128 stands for zero in the data rows.
Here is a table of points, one per row:
[218 216 235 147 144 119 110 142 123 122 141 139 122 150 126 159 147 128 132 124 157 152 155 191 145 154 176 159 159 156 209 203 124 111 115 116 137 143 101 133 133 146 109 157 139 160 140 131 139 148 132 143 126 107 154 111 166  85  75 157 108 134 156 157]
[114 104 129 102 107  79 117 129 129 128 119 129 150 148 140 193 193 180 207 202 188 161 153 135 132 142 158 123 166 108  92  86  98 105  61 118  25 137 130 169 104 142  91  73 114 129 124  75 114 122 155 159 126 119 141 147 151 128 143 152 116 131  70 113]
[ 80 116 141  81 133 101 164  56 163 151  42 138 146 101 133   0 150 155 138 146 167 121 134 115 145 155 136 172 145 146 167 129 104 129 123 158 230 176 102 166 137 132  97 156 113 144 117 121 143 107 128 144 123 110 140 124 126 132 142 129 157 121 115 127]
[166 106  70 145 113 108 105 143 161  66  54 107  61 195 146 155 130  83  76  50 156  74 156  66  82 158 123 137 109 103 112 126 133 101 115 132 123 123  85 152 114 147 130 136 135 134 141 136 148 174 142 127 148 133 194 136 105 182 173 192 142 123 154 106]
[173 216 151 156 110 197 106 146 120 143 100 121 116 102 125 113 118 139 124 106 138 107 122 103  78 140  74 105  96 108 130 128 138 138 139 130 134 123 139  99 136 175 115  64 138 136 125 124 101  70 119 143 127  98 104 143  99 147 150 112 101  92   0 184]
[125 129 146 140 155 209 159 134 163 157 149 135 137 137 143 141 151 164 172 158 136 118 129 138 163 187 169 133 134 146  99 109  92 127 101  86 149  57 128  68  55 144 161 104 125  39 152 143 140 147  28 150 153 161 168 121  75 140 115 144 130 142 158 155]
[133 161 161 146 228 114 176  91 136 116 143 128 108 136 115 130 127 125 145 132 130 125 147 116  92  96 158 124 119 142 125 121 134 139 132 134 111 129 124 135 161 154 156  93 147 185 156 125 118 107  86  83 128 108  93 133  43  78 171  97  75 136 145  11]
[ 91  90 136 152  70  88  40  69 175 135 134 155 128 157 158 163 127 154 166 121  97  97 104 185 140 137 122 127  98 162 138 121 181 121 139 139 155 130 132 184 240 148 193 119 127 142 144 123 126 133 114 123 145 148 113 139 105 129 122 117 146 109 139 181]
[122  96 155  97 144 170  41 139 155 155 149 148 142 114  72 100 157  99 100 136  40 173 128 100 136 146 121 118 163 123 114 118 119 125 134 161 110 134 117 130 118 155 210 210 203 166 138 157 143 109 176 139 144 145 178 140 115 111 119 146 165 169  71  96]
[123  78  52 139 136 134 116 134 127 124 113 133 105 111 124 129 130 133 126 162 163 200 199 175 175 164 140 160 175 184 180 192 215 208 221 136 104  73  77  78 112 107 109 101 120 133 121 119 138 102 142 119 132 125 117 130 126 141 137 129 129 105 122 120]
[124 112 120 111 129 127 140 141 139 129 138 153 126 142 117 155 153 146 150 143 138 142 150 165 125 143  18 100 114  34  63 123  63 124 175  92 166 127  61 133 115  97 117 149 113 180 117 139  73 127  76  79  52 145 111 135 147 139  67 124  91 132 142 121]
[143 148 154 105 124 138 113 145 120 115 123 109 131 144 118 136 105 134 106 141 119 122 111  74 137 137 113 115 153 170 117 113 121 114 123 134 124 120  88 170 132 157  81  92 112  53  83 158 108  85 172  60  99 150  45  72  59  64  43 133 191 120 168 123]
[160  57  99 102 153 113 147 138 143 123 119 130  86 179  20  89 110 123 112 137  95 153  47 135  98  61 138  83  91 117 149 128 129 149 127 110 116 117 148 132 134 123  74 129 159 101 152 121  91 126 107 124 141 117 138 162 146 112 180 181 141 142 151 215]
[ 24 174 152 101 122 103 153 109 154 107 109 121  82  79 143 125  90  25 143  69 120 132 142 135 120 113  89 136 164 150 118 134 118 116 126 140  84 134 134 105 112  87 139  99 122 123 120  85 118 110 129 130 126 105 133 137 122 124 117 115 126 235 170 219]
[101 107 117 142 189 162 173 197 188 180 183 171 192 176 189 125 146 137 122 114 127 135 135 141 110  55  94 112 124 132 135  82 132  70 122 149 108 108 105  93 173 144  78 138  75 146  64 145 187 140 138 136 113 129 133  51 142 157 136 146  79 139 110 146]
[152 166 123  56  36  22 176 148  87 114 123 126 151 133 156  52 129 141 118 128 122 138 124 124 138 155 128 105 133 118 103 129 142 155 148 142 114 114 159  75 172 205 146 174 141 110 164 140 138 175 138 119 150 174 128 106 122 133 118 126  87 167 122 123]
[113 141  95 124 117 143 123 128 140 140 145 147 142 140 154 117 113 114 126 109 143 146 163 153 158 159 147 147  15  64 105 124 142 106  51  57 102  98 150 109 114  84 108 192 135  95 149 138 159  40 159 115 154  71  66 152 139  70 128 118 140 110 140 100]
[164 147 166 182 132 117 113 140 154 119 104 122 125 149 116 116 117 119 154 119  85 117 111  85 126  62 130 154 161 125  86 137 126 144 147 114 114 122 133 128 114  93  99 172 107  76 115  48 155 103 107 119 128 159 166 129 171 132 122   0 121  61 126  95]
[177 139 153 186 107 117 154 103 121 145 142 138 147 112 144  91 114 108  83 153 111 123  49 130 136 146  99  46 102 128 132 113 141 129 120 126 121 126 112 129  84  31 170  57 127 118 122  51 143 165 151 131 126  54 141 117 125 141 108 180 123  79 120  68]
[127 148 116 123 136 162 166 170 114 110  82 111 151 121 125 152 157 172 118 156 111 102 115  84 103 131 112 102 113 144 137 115 110 116 147 115 125 125 156  94 149 120 162  98 150 219 181 157 170 122 195 178 174 143 123 186 191 157 124  95 208 110 226 144]
[131 105  88 145 138 101  36 121  96 125 186 141 107   0 115 105 147 113 132 117 146  57 126 105  91 112 144  88 137 126 120 133 104 136 106 130 142 122 117 107 129 164 118 134  96 110 117 131  92 117 111 154 133 114 128  98 177 138 165 129 127 129 188 107]
[125 128 119 121  29 158 164 146 148 188 155  98 146  83  90 165 124  68 130 116 148 152 111 112 159 100 145 182 151 147 123 158 144 138 117  93 165 166 168 185 145 152 134 101 164 135 106 154 166 136 110  93 104 161 115 150 149 171 163 160 101 124 151  95]
[145 137  91 141  98 120 155 146 122 149 145 160 139 148 137 148 131 143  94 124 127 135 136 135 148 134 190 199 138 164 141  86  85  91 114 136 122 128 113  90 127  73 156 146 122 129  99 144   0 189 128 109 105 108 110 129 110 122 160  56 158 121  93 132]
[137 145 125 136 150 129 120  19  36 140 144 155 110 112 148 138  39 131 141 142 114 130 153 134 132  39  69 153 117 135 118 124 122 141 109 125 125 130 109 147  94 119 113 146 118 128 137 206 166 204 155 173 148 204 126 152 149 132 137 156 146 141 104 139]
[105  19 140 105 124 127 131 114  45  89  96  38 138  80 117 159 141 138  92  80 102  92 105 139 136 101 160 128 102  97 185 152 131  86 109 124 117 121 141  92 108 119 131 122 120 155 121 125 147 124 102 121 109 142 130  99 103 112  76 106 104 122  88 132]
[150 111 118 132 156 143 135 140 120 121 151 166 143 160 169 179 159 132 147 128 136 133 147 115 143 146 124 109 116  97 141 166 177 184 155 241 188 243 255 134  94 111 116 126 111  97 127 125 105 119 127 126 129 129 130 126 120 120 124 129 138 148 140 131]
[ 48 160  93 141 170 159 126 166  75  62 169  38 129 158 112 121  49 151 115 145 139 113 106 167 112 181 174 140 167 132 119 101 129 152 181 117 143 128 170 223 149 124 144 169 122 116 124 132 143 150 128 157 114  92 133 128 168 160 137 134 104 125 103 119]
There is one direction along which these points spread out most. Take the direction at right angles to it along which they spread out most. Go by this last direction. For each point below, how far along it does it lie, from 0 to 99? The average is 50, and the first point in the table lies past the average. One standard deviation of the points above along it is 16.
[114 104 129 102 107  79 117 129 129 128 119 129 150 148 140 193 193 180 207 202 188 161 153 135 132 142 158 123 166 108  92  86  98 105  61 118  25 137 130 169 104 142  91  73 114 129 124  75 114 122 155 159 126 119 141 147 151 128 143 152 116 131  70 113] 56
[125 129 146 140 155 209 159 134 163 157 149 135 137 137 143 141 151 164 172 158 136 118 129 138 163 187 169 133 134 146  99 109  92 127 101  86 149  57 128  68  55 144 161 104 125  39 152 143 140 147  28 150 153 161 168 121  75 140 115 144 130 142 158 155] 55
[133 161 161 146 228 114 176  91 136 116 143 128 108 136 115 130 127 125 145 132 130 125 147 116  92  96 158 124 119 142 125 121 134 139 132 134 111 129 124 135 161 154 156  93 147 185 156 125 118 107  86  83 128 108  93 133  43  78 171  97  75 136 145  11] 50
[145 137  91 141  98 120 155 146 122 149 145 160 139 148 137 148 131 143  94 124 127 135 136 135 148 134 190 199 138 164 141  86  85  91 114 136 122 128 113  90 127  73 156 146 122 129  99 144   0 189 128 109 105 108 110 129 110 122 160  56 158 121  93 132] 59
[105  19 140 105 124 127 131 114  45  89  96  38 138  80 117 159 141 138  92  80 102  92 105 139 136 101 160 128 102  97 185 152 131  86 109 124 117 121 141  92 108 119 131 122 120 155 121 125 147 124 102 121 109 142 130  99 103 112  76 106 104 122  88 132] 40
[164 147 166 182 132 117 113 140 154 119 104 122 125 149 116 116 117 119 154 119  85 117 111  85 126  62 130 154 161 125  86 137 126 144 147 114 114 122 133 128 114  93  99 172 107  76 115  48 155 103 107 119 128 159 166 129 171 132 122   0 121  61 126  95] 39
[ 80 116 141  81 133 101 164  56 163 151  42 138 146 101 133   0 150 155 138 146 167 121 134 115 145 155 136 172 145 146 167 129 104 129 123 158 230 176 102 166 137 132  97 156 113 144 117 121 143 107 128 144 123 110 140 124 126 132 142 129 157 121 115 127] 71
[143 148 154 105 124 138 113 145 120 115 123 109 131 144 118 136 105 134 106 141 119 122 111  74 137 137 113 115 153 170 117 113 121 114 123 134 124 120  88 170 132 157  81  92 112  53  83 158 108  85 172  60  99 150  45  72  59  64  43 133 191 120 168 123] 51
[ 48 160  93 141 170 159 126 166  75  62 169  38 129 158 112 121  49 151 115 145 139 113 106 167 112 181 174 140 167 132 119 101 129 152 181 117 143 128 170 223 149 124 144 169 122 116 124 132 143 150 128 157 114  92 133 128 168 160 137 134 104 125 103 119] 61
[152 166 123  56  36  22 176 148  87 114 123 126 151 133 156  52 129 141 118 128 122 138 124 124 138 155 128 105 133 118 103 129 142 155 148 142 114 114 159  75 172 205 146 174 141 110 164 140 138 175 138 119 150 174 128 106 122 133 118 126  87 167 122 123] 62
